The table, row by row:
[  5   4  14 -73 -18 -66  26 -55]
[ -8  -2  29  -4 -54 -25  12  21]
[ -1   5 -25  62  20  54 -23  42]
[ -2   4  16  -1 -53 -31  14  18]
[  5  -5 -11  55  27  63 -33  33]
[-10   9  34  -6 -61 -31  11  18]
[-13  13  30 -13 -44 -33  18  24]
[ -2  -5 -25  57  22  62 -26  37]
[  5 -11 -12  54  19  64 -27  38]
[  3   3 -25  58  19  62 -22  36]
[ -9   6  27  -7 -53 -27  15  17]
[-12  12  26  -3 -55 -30  15  20]
[  0  -1  12 -75  -4 -71  27 -58]
[ 10   1 -12  59  25  56 -22  34]
[ -1  -7   8 -89  -9 -73  30 -55]
[ -6  14  23 -14 -41 -32  18  15]
[ -1   6  11 -78  -4 -71  27 -57]
[  9  -4  22 -78 -17 -70  32 -65]
[ 14 -21 -32 -14  71  22 -20 -40]
[-12  10  24  -7 -56 -26  17  12]
[ 11 -17 -31 -11  68  25 -10 -45]
[ -5  11  29  -4 -51 -30  15  26]
[  1  -6 -18  58  23  53 -20  32]
[ 17 -14 -35  -8  67  19 -16 -43]
[ -1  -8   9 -87  -8 -73  29 -55]
[  6  -7 -20  56  25  55 -27  38]
[  4  -6 -22  61  23  63 -27  38]
[ -4  -9 -22  52  29  65 -30  33]
[ 13 -17 -31 -17  71  23 -11 -40]
[-14  11  34 -10 -43 -33  20  25]
[  3  -5 -23  53  25  55 -24  30]
[  6   2 -23  59  24  58 -30  31]
[ -1  -2 -15  57  27  60 -30  34]
[  6   4 -11  65  19  64 -23  38]
[ -4  -5  12 -77 -12 -72  40 -65]
[  5  -8 -28  59  20  67 -37  32]
[ -6  14  13 -13 -48 -26  18  18]
[-14   8  30  -3 -42 -27  15  23]
[ 11 -14 -37 -15  71  17  -9 -38]
[ 15 -24 -31  -8  68  13 -13 -50]
[ -2  -1  21 -73  -7 -72  30 -73]
[ -5  17  21 -15 -49 -28  18  19]
[ -5   8  26 -11 -48 -39  13  24]
[ 17 -20 -36 -14  66  21  -8 -44]
[ 12 -22 -37 -17  73  28  -9 -44]
[  3  -8 -20  50  35  60 -24  37]
[  3   6  10 -74 -10 -70  27 -57]
[ -4  14  29 -17 -51 -25  17  17]
[-10  17  38 -10 -47 -22  18  13]
[  2  -4 -16  60  23  66 -27  41]
[-14  16  22  -1 -55 -22   5  26]
[ 11   4 -12  61  18  74 -29  28]
[ 15 -13 -32 -16  64  23 -21 -35]
[-13  15  28  -7 -52 -29  16  19]
[ 14  -4 -22  63  22  71 -24  37]
[-16  15  33 -14 -47 -29  19  16]
[  8   0   2 -73  -5 -67  31 -65]
[ 12   0  15 -78  -9 -77  31 -62]
[  9  -3 -34 -16  70  19  -9 -34]
[  6 -10 -24  60  25  51 -26  32]
[ -4  16  23  -4 -52 -33  19  14]
[-12  16  20 -22 -44 -28  21  21]
[  0   6 -12  58  32  65 -36  35]
[ 10 -18 -30  -4  65  21  -1 -38]
[  3   1 -24  63  29  59 -24  37]
[  8  -8 -20  57  27  65 -18  42]
[ 19 -17 -38 -17  72  23 -19 -42]
[-11  16  28  -4 -52 -30  18  23]
[-10   9  30  -3 -45 -32  19  16]
[ -5  12  28  -3 -53 -26  16  17]
[  3  -5 -21  62  25  59 -29  40]
[ -8  12  20  -4 -54 -28  18  17]
[  0  -9  10 -84  -9 -67  30 -61]
[  8  -2  12 -78  -4 -73  24 -67]
[ -4 -12   6 -83 -19 -75  33 -62]
[ -3  17  32 -20 -40 -26  17  15]
[ 10   2   4 -73 -15 -69  27 -64]
[-15  10  30 -14 -44 -30  10  17]
[  7  -9  11 -81 -10 -59  24 -57]
[ -9  13  25  -6 -55 -28  16  22]
[  0  -1 -16  61  26  56 -32  34]
[  3   8  14 -67 -10 -67  27 -64]
[  0  -1 -16  59  23  61 -37  32]
[ -3  19  23 -18 -42 -24  17  17]
[  8  -8 -24  60  27  57 -29  33]
[-15  17  26 -13 -43 -30  15  10]
[  7  -3 -13  61  18  58 -27  40]
[ -6  -1  17 -79   0 -80  38 -64]
[ -2   6  32 -13 -50 -24  18  27]
[  8 -27 -36 -13  66  31  -6 -46]
[  3   0 -19  61  19  65 -19  46]
[-10   8 -23  54  25  63 -24  42]
[ 18 -15 -35  -4  65  19 -15 -41]
[-10   4  25 -18 -42 -39  18  11]
[ 13 -14 -33 -17  65  23 -19 -46]
[  0  -3 -16  64  26  59 -31  39]
[ 15 -23 -37 -10  66  21 -12 -54]
[ -6  12  28  -5 -49 -38  19  19]
[  6  -4 -19  60  24  64 -21  38]
[-23  12  22 -17 -55 -39  15  18]
[ -7   5  31 -13 -52 -30  14  15]
[  4   1  10 -67 -11 -70  24 -60]
[  6 -15 -39 -15  64  20 -14 -46]
[-15  10  24  -5 -48 -41  13   9]
[ 13  -5 -15  61  28  64 -29  45]
[  8 -11 -14  48  27  61 -24  40]
[ -8  17  32 -14 -49 -29  13  23]
[ -9  -2  11 -79  -2 -73  31 -59]
[  2  -4   9 -77 -11 -71  29 -60]
[  1  -5 -18  57  29  64 -28  39]
[ -4   0  13 -79  -4 -78  34 -65]
[ -8   2  27  -9 -49 -21  11  24]
[  0   5  11 -78  -4 -75  35 -66]
[ -9   9  34  -4 -51 -28  22  29]
[ -8  20  33  -6 -53 -33  10  17]
[ -8  20  25 -17 -45 -25  14  13]
[  1 -16 -18  56  17  67 -19  31]
[  4   1  14 -75 -14 -66  21 -64]
[ -4   0   5 -77  -8 -63  26 -57]
[ 14 -14 -27  -4  65  18 -14 -43]
[ -9   9  26 -18 -48 -42  11  11]
[ -4  -9   9 -73  -8 -75  28 -73]
[-12  13  27 -18 -54 -27  12  14]
[  5  -2 -31  60  34  67 -22  28]
[  0  18  29 -14 -43 -32  10  24]
[-16  14  21 -12 -39 -33  19  11]
[ -6  11  30  -6 -55 -19  13   9]
[ 19 -26 -40 -13  63  14  -7 -48]
[ 15 -20 -25 -13  65  20 -11 -46]
[-12  15  31  -2 -47 -32  18  18]
[ -2   3  11 -81 -10 -72  31 -65]
[  3  -2   3 -75 -19 -77  29 -63]
[-19  12  34 -10 -58 -31  16  12]
[ -6 -12 -23  61  32  64 -34  31]
[ 16  -5 -29  -8  80  30 -16 -37]
[  1  -1  14 -76  -9 -71  31 -69]
[  9  -1   9 -74  -9 -76  26 -64]
[ -3  -9 -17  62  24  62 -30  30]
[-15   9  25  -6 -53 -29  23  16]
[ -6  19  17 -16 -52 -28   4  15]
[ -9  16  33 -15 -52 -28  23  21]
[ 11 -20 -39 -11  61  17  -6 -52]
[ -5 -11 -19  59  34  62 -26  45]
[  0  18  21 -10 -44 -34   3  25]
[-11  11  33  -2 -49 -28  15  13]
[  5 -20 -39  -5  56  10 -11 -47]
[ -6   6  29 -10 -56 -34  13  15]
[ -1  -5 -30  50  15  62 -28  37]
[-13  20  40  -4 -54 -27  15  15]
[-20  14  32  -4 -55 -27  12   5]
[  7 -11 -23  61  28  54 -26  40]
[ -1  -7 -18  56  27  61 -25  40]
[ 14 -28 -31 -15  61  17 -10 -43]
[-12   9  26  -9 -41 -20  18  19]
[ 14  -9 -29  -9  57  24 -12 -41]
[ -5  11  30  -8 -42 -24  16  27]
[ -7  -2 -13  61  36  64 -24  48]
[  0 -11 -17  56  33  65 -24  32]
[ -8  -3 -15  51  30  60 -32  34]
[  9 -14 -30 -12  66  18  -7 -54]
[  5   5 -18  56  21  67 -22  29]
[ 15 -15 -16  50  27  65 -17  33]
[  4  -2 -16  57  18  59 -33  36]
[  5  -2 -21  53  30  56 -20  42]
[  8  -8 -17  54  27  66 -28  37]
[ 12 -19 -46   0  65  19 -19 -42]
[  0  -4  13 -75  -2 -70  24 -67]
[-10   6  15 -66  -3 -65  21 -55]
[ 16 -13 -35  -7  71  12 -10 -47]
[  4  -3 -20  59  15  54 -29  33]
[ -9  14  21 -12 -56 -33   3  24]
[  4  -7 -24  60  22  63 -25  35]
[  8   3 -18  63  27  64 -28  37]
[  9   1 -17  58  29  59 -24  43]
[-12   3  -8  60  26  63 -26  48]
[  3  -7 -16  64  26  61 -23  34]
[ -8  18  21  -8 -49 -36  10  20]
[ -7   7  31  -8 -48 -31  19  26]
[  9 -14 -27  53  21  50 -31  33]
[ -4  -2  -9  60  28  64 -28  32]
[ -1  -1 -22  66  30  60 -25  38]
[  8   1 -22  65  19  64 -23  51]
[-15  11  31 -17 -50 -34  10  12]
[-10  21  34 -11 -46 -36  15  16]
[-10   0  19  -8 -46 -37  18  15]
[  8   2  12 -73  -6 -77  41 -59]
[  2  -6   9 -91 -11 -75  30 -69]
[ 14 -21 -27 -10  66  22  -9 -40]
Behind each row are 2 hidden switches, each 1 (on) or 0 (off), listed from the one that spreads the rows most. All are off in the first row of the table.
Rows drawn again from the table, each followed by whether each switch is on (1) or off (0), in that order:
[ -8  17  32 -14 -49 -29  13  23] 0 1
[-23  12  22 -17 -55 -39  15  18] 0 1
[ 15 -13 -32 -16  64  23 -21 -35] 1 0
[ 12   0  15 -78  -9 -77  31 -62] 0 0
[  8  -8 -24  60  27  57 -29  33] 1 1
[  8   3 -18  63  27  64 -28  37] 1 1
[ 15 -20 -25 -13  65  20 -11 -46] 1 0
[-15  17  26 -13 -43 -30  15  10] 0 1
[-10   9  34  -6 -61 -31  11  18] 0 1
[ -5  11  30  -8 -42 -24  16  27] 0 1
[ 13  -5 -15  61  28  64 -29  45] 1 1
[-13  20  40  -4 -54 -27  15  15] 0 1
[ 16 -13 -35  -7  71  12 -10 -47] 1 0
[-16  14  21 -12 -39 -33  19  11] 0 1
[  8  -2  12 -78  -4 -73  24 -67] 0 0
[ -9  -2  11 -79  -2 -73  31 -59] 0 0
[-10  21  34 -11 -46 -36  15  16] 0 1
[-15  10  24  -5 -48 -41  13   9] 0 1
[ -9   9  26 -18 -48 -42  11  11] 0 1
[  3   1 -24  63  29  59 -24  37] 1 1
[ 10   1 -12  59  25  56 -22  34] 1 1
[ -1  -8   9 -87  -8 -73  29 -55] 0 0
[-10   0  19  -8 -46 -37  18  15] 0 1
[ -6 -12 -23  61  32  64 -34  31] 1 1
[  0 -11 -17  56  33  65 -24  32] 1 1
[ -5  17  21 -15 -49 -28  18  19] 0 1
[  7  -9  11 -81 -10 -59  24 -57] 0 0
[  2  -4   9 -77 -11 -71  29 -60] 0 0
[  5 -20 -39  -5  56  10 -11 -47] 1 0
[-12  15  31  -2 -47 -32  18  18] 0 1
[  8  -8 -20  57  27  65 -18  42] 1 1
[ -4  -2  -9  60  28  64 -28  32] 1 1
[-13  13  30 -13 -44 -33  18  24] 0 1
[ 14  -9 -29  -9  57  24 -12 -41] 1 0
[-10   9  30  -3 -45 -32  19  16] 0 1
[  8   1 -22  65  19  64 -23  51] 1 1
[ 12 -19 -46   0  65  19 -19 -42] 1 0
[ -5  12  28  -3 -53 -26  16  17] 0 1
[ 14 -14 -27  -4  65  18 -14 -43] 1 0
[  4  -3 -20  59  15  54 -29  33] 1 1
[  3   8  14 -67 -10 -67  27 -64] 0 0
[  3   3 -25  58  19  62 -22  36] 1 1
[ 14 -21 -32 -14  71  22 -20 -40] 1 0
[ 19 -17 -38 -17  72  23 -19 -42] 1 0
[  0  18  21 -10 -44 -34   3  25] 0 1
[  3   6  10 -74 -10 -70  27 -57] 0 0
[ -9  16  33 -15 -52 -28  23  21] 0 1
[  9 -14 -30 -12  66  18  -7 -54] 1 0
[  6  -4 -19  60  24  64 -21  38] 1 1
[-15  10  30 -14 -44 -30  10  17] 0 1
[ -8  -3 -15  51  30  60 -32  34] 1 1
[ -3  17  32 -20 -40 -26  17  15] 0 1
[ -4  -9   9 -73  -8 -75  28 -73] 0 0
[  4   1  10 -67 -11 -70  24 -60] 0 0
[ -1   6  11 -78  -4 -71  27 -57] 0 0
[-10   8 -23  54  25  63 -24  42] 1 1
[  8   2  12 -73  -6 -77  41 -59] 0 0
[ -4   0   5 -77  -8 -63  26 -57] 0 0
[ -2  -5 -25  57  22  62 -26  37] 1 1
[  1  -5 -18  57  29  64 -28  39] 1 1
[  6  -7 -20  56  25  55 -27  38] 1 1
[  5  -5 -11  55  27  63 -33  33] 1 1
[  0  -1  12 -75  -4 -71  27 -58] 0 0
[ -2   3  11 -81 -10 -72  31 -65] 0 0
[  3   0 -19  61  19  65 -19  46] 1 1
[ -6  11  30  -6 -55 -19  13   9] 0 1
[ -2   6  32 -13 -50 -24  18  27] 0 1
[  2  -6   9 -91 -11 -75  30 -69] 0 0
[ 10 -18 -30  -4  65  21  -1 -38] 1 0
[ -6  19  17 -16 -52 -28   4  15] 0 1
[ -1   5 -25  62  20  54 -23  42] 1 1
[ -7   7  31  -8 -48 -31  19  26] 0 1
[ -6  12  28  -5 -49 -38  19  19] 0 1
[  2  -4 -16  60  23  66 -27  41] 1 1
[ -2   4  16  -1 -53 -31  14  18] 0 1
[  9  -4  22 -78 -17 -70  32 -65] 0 0
[  3  -5 -21  62  25  59 -29  40] 1 1
[-10   4  25 -18 -42 -39  18  11] 0 1
[  5  -8 -28  59  20  67 -37  32] 1 1
[ 15 -24 -31  -8  68  13 -13 -50] 1 0
[-16  15  33 -14 -47 -29  19  16] 0 1
[  0   6 -12  58  32  65 -36  35] 1 1
[  1  -6 -18  58  23  53 -20  32] 1 1
[  1 -16 -18  56  17  67 -19  31] 1 1
[-15   9  25  -6 -53 -29  23  16] 0 1
[  8   0   2 -73  -5 -67  31 -65] 0 0
[  0   5  11 -78  -4 -75  35 -66] 0 0
